In the rows, zero is written as 128.
Named turns come first, each shown by rows before and after it. Which turns, in which order, take the first row of each pair that follows to the second? Write the first one first, as in the answered first pair.
turn E:
[ 85 113 175 161 132 156  99 113 122 111 185  93 143  89 116] => [137 144 152 137  86 122 159  80 126 124 128  82 124  87 187]
[135 122 158 140 153 119 179 119 124 128 160 112  82 144 132] => [148 155 117 109 143 106 185 140 124 155 104 128 122 145 144]
[130 148 152 118 127 123 106 149 106 133 154 147 119 149  87] => [147 147 161 124 110 116 127 118 104 124 159 135  87 147 112]
[ 99 124 147 136 127 129  79 158 102 131 147 151 151 114 107] => [125 115 173 150 104 120 117 105 110 117 164 125  98 108 142]
turn R:
[156  78 140 125 103 124 134 109 120 162 113 148 137  99 183] => [153  69 141 130 110 128 133 109 124 166 120 146 137  95 180]
[ 94 124 148 144 130 122  80 153 100 138 167 129 140 143 102] => [ 96 105 142 144 149 134  94 146 112 118 174 115 121 156  98]
[127  87  88 111 158 136 137 127 133 154 104 136 167  91 161] => [129  83  80 113 164 139 146 123 138 145 103 131 157  96 159]
[129  91 119 139 118 151 135 116 131 160 151 132 121 128 130] => [137  95 117 133 119 146 146 115 131 159 149 125 108 135 136]
turn L:
[137 138 154 136 115 101 114 139  98 120 152 130  89 145 119] => [149 103 131 117 121  91 125 143  91 142 118 146 107 139 140]
[125 160 147 119 121 122 135 138 108 113 127 134 109 119  97] => [132 137 137 113 126 116 136 145  94 126 109 147 113 124 104]
[115 164 145 133 115 103  87 170  92 134 126 172 165 131 122] => [118 155 126 124 112 109  98 166  95 147 104 173 181 118 141]
[118 134 122 121 132  99  93 180  96 118 129 140 113 167  96] => [129 107  92 106 132 101 119 176 110 147  87 148 139 151 134]
turn F:
[ 80 103 153 128 171 111  86 114 115 158 159 145 167 102 129] => [126 147 149 113 121  82 132  77 117 168 122 129 143  95 187]
[171  99 141 136 114 111 172  76 151 121 132  94  84 173 145] => [138  67 137 146 163 139 142 110 156 105 157  97  96 185  93]
[131 122 130 123 130 132 130 132 121 123 136 123 112 139 123] => [129 117 136 125 129 127 120 132 113 127 137 131 120 133 120]
Then:
Between the rows of a pair lie 2 to 4 turns.
[156 137 117 128 123 137 167 110 152  96 124 101  86 144 147] => [114 124  95 112 151 145 106 174 134 129 109 145 163 138  99]
E, F
[133 143 127 151 151 184 146 112 154  82 130  85  88 112 161] => [106 158  99 132 173 192 106 168 150 106 106 116 146 117 126]
E, E
[145 153 111 106 101 100 149 128 126 139  78 138 145 139 158] => [ 98 126 111 120 144 130 102 159 132 139 103 148 186 133 110]
E, L
[150 149 132 136 108 143 173  75 161 116 131  85 112 108 172] => [169 181 140 121  97 106 154 109 119 103 137 101  80 155 136]
L, F, E, L
[108 153 114 123  92 122 124 130 102 156  97 137 188  88 158] => [131  98  90 124 138 151 182 111 137  96 110  78 115 127 160]
R, R, R, R
[130 139 180 127 126 101  99 145  61 113 144 173 113 141  95] => [131  60 172 135 142 114 123 115  73 130 133 176 124 112 132]
L, R, E
[171 149 116 117 101 105 160 130 102 121 107 115  83 173 137] => [124 147 103 112 128 123  98 180  97 142 107 151 151 164  91]
E, R
[120 106 134 134 113 134 143  98 142 129 164 116  81 137 140] => [ 99 113 108 122 142 146 108 153 138 132 154 130 116 154  92]
R, E, E, R
[140  89 169 141 115 105 128 117  95 105 144 139  92 135 124] => [130 122 174 140  95  97 106 123  87 129 135 157 125 116 132]
F, R, R, R
[ 90  91 135 160 165 152 143 133 146 131 171 101 160 131 127] => [140 147 130 139 102 105 180 104 133 155 124 103 148 127 183]
E, R, R
[152  54 134 163 152 152 145 123 128 157 122 137 130  87 125] => [144  58 129 161 157 155 137 132 126 162 119 142 140  88 115]
E, E, E
[162 111 161 162  73 133 115  95 138 123 134  95 105 142 176] => [164 148 122 132  72 127 108 127 149 152  83 114 156 140 182]
L, L, E, L
[153 106  85  90 120 104 143 121  85 137 108 131 100 117 169] => [144 105 124 121 107 107 134  95  86 121 153 120  76 105 166]
R, E, E, F
[144 146 126 123 119 138 136 119 166 128 146  95 108 139 151] => [139 163 114 107 123 127 112 159 148 137 133 119 129 157 129]
L, E, R, F
[114 172 151 143 134 134  96 140 113 101 176 130 123 149  93] => [129 191 134 131 127 133 123 133 127  90 163 113 105 158 105]
F, F, F
[126  92 143 133 130 116 107 137  88 143 126 157 123 145 118] => [146 105 149 134 113 110 133 111  95 131 127 141  98 147 144]
F, E, E, E
[106 122 126 135 142 155 108 150 156 125 143 113 119 151 108] => [131 154 154 139  89 121 118 116 132 147 136 122 108 135 146]
F, F, L
[124 134 103 138 145 117 121 143 136 102 145 104 105 149 100] => [145 166 104 126 109  96 131 134 129 120 126 111 107 145 125]
E, R
[108 129 150 146 148 122 137 104 137  95 146 122 130 114 109] => [116 126 124 128 162 120 145 128 134  88 133 125 125 145  96]
E, F, L
[133 213 110 102  69  79 138 139 132 141  62 146 162 115 156] => [110 177 184 165  89 117 139  84 153  69 171  92  79 110 134]
L, E, R, E
[134 125 121 100 143 124 111 159 113 149 120 152 153 134  84] => [112  99 147 134 155 151 113 126 130 128 160 128 137 112  86]
L, E
[139 153 110 139 125 176 141 101 167 125 155 104 126  88 127] => [156 158  90 119 122 171 159 107 166 129 125 108 127 102 132]
F, R, E
[153 124  75  97 129  90 143 125 153 174  73 170 171 133 138] => [175 156  95 111 108  84 178  83 170 141  94 130 118 140 164]
E, F, F
[111 136 111 140 156 149 133 117 149 107 131 103 101 140 105] => [120  98  97 129 165 149 136 126 143 129 111 119 112 134 113]
L, L, L, E
[117 106 147 130 112 123  89 149  92 154 138 178 152 126 126] => [136 100 154 139  97 117 114 118  95 160 136 164 135 113 162]
E, E, R
[122  61 128 150 155 146 119 156 107 114 187 150 109 153  78] => [157  63 114 143 148 141 168 130 121  97 170 121  70 164 112]
E, F
[132 157 120 130 154 120 156 142 186 106 136  72 113 140 113] => [135 154 124 124 153 108 142 162 161 107 139  84 107 163  90]
E, L
[104 139 159 147 126 146 100 118 128 120 166 131 138 113 117] => [127 177 142 126 108 116  96 142 108 125 138 147 138 135 114]
E, E, L, L
[175 139 155 124 122 109 109 162  97 101 117 128  96 151 136] => [168 109 118 110 151 129 117 178 120 108  93 129 120 154 130]
F, E, L, F
[ 88 138  79 120 166 153 141 156 123 134 114 104 145 124 128] => [ 73 141 106 138 143 149 121 141 115 151 129 118 168  91 138]
F, L
[118 139 175 149 115 121  57 134 110 133 159 128 129 129 101] => [170 126 146 125 122 106 115 129 110 106 127 107  65 178 120]
E, F, L
[117  95 133 146 100 134 114 123 108 124 156 120  95  85 156] => [ 91 103 116 134 126 149  88 156 120 126 151 130 134  87 124]
F, E, R, E
[154 147  88 111 106 129 181  90 165 147  82 110 144 108 185] => [112 105  87 129 181 180 158 120 188  96 138  84 122 140 111]
F, E
[129 134 157 141 147 118  91 145 115 115 167 145  98 151  72] => [130 126 174 149 116 103  91 123  98 140 163 157 110 122 103]
F, R
[116 101  96 103 165 174 158 117 213 130 115 100 160 114 151] => [ 94  71 117 119 184 183 120 140 192 125 152 116 158 125 106]
E, E, R, F
[126  75 106 120 151 118 124 130 138 155 140 149 138 102 137] => [154 117  96 102 124  95 139 132 131 156 117 149 124 119 153]
R, R, R, R
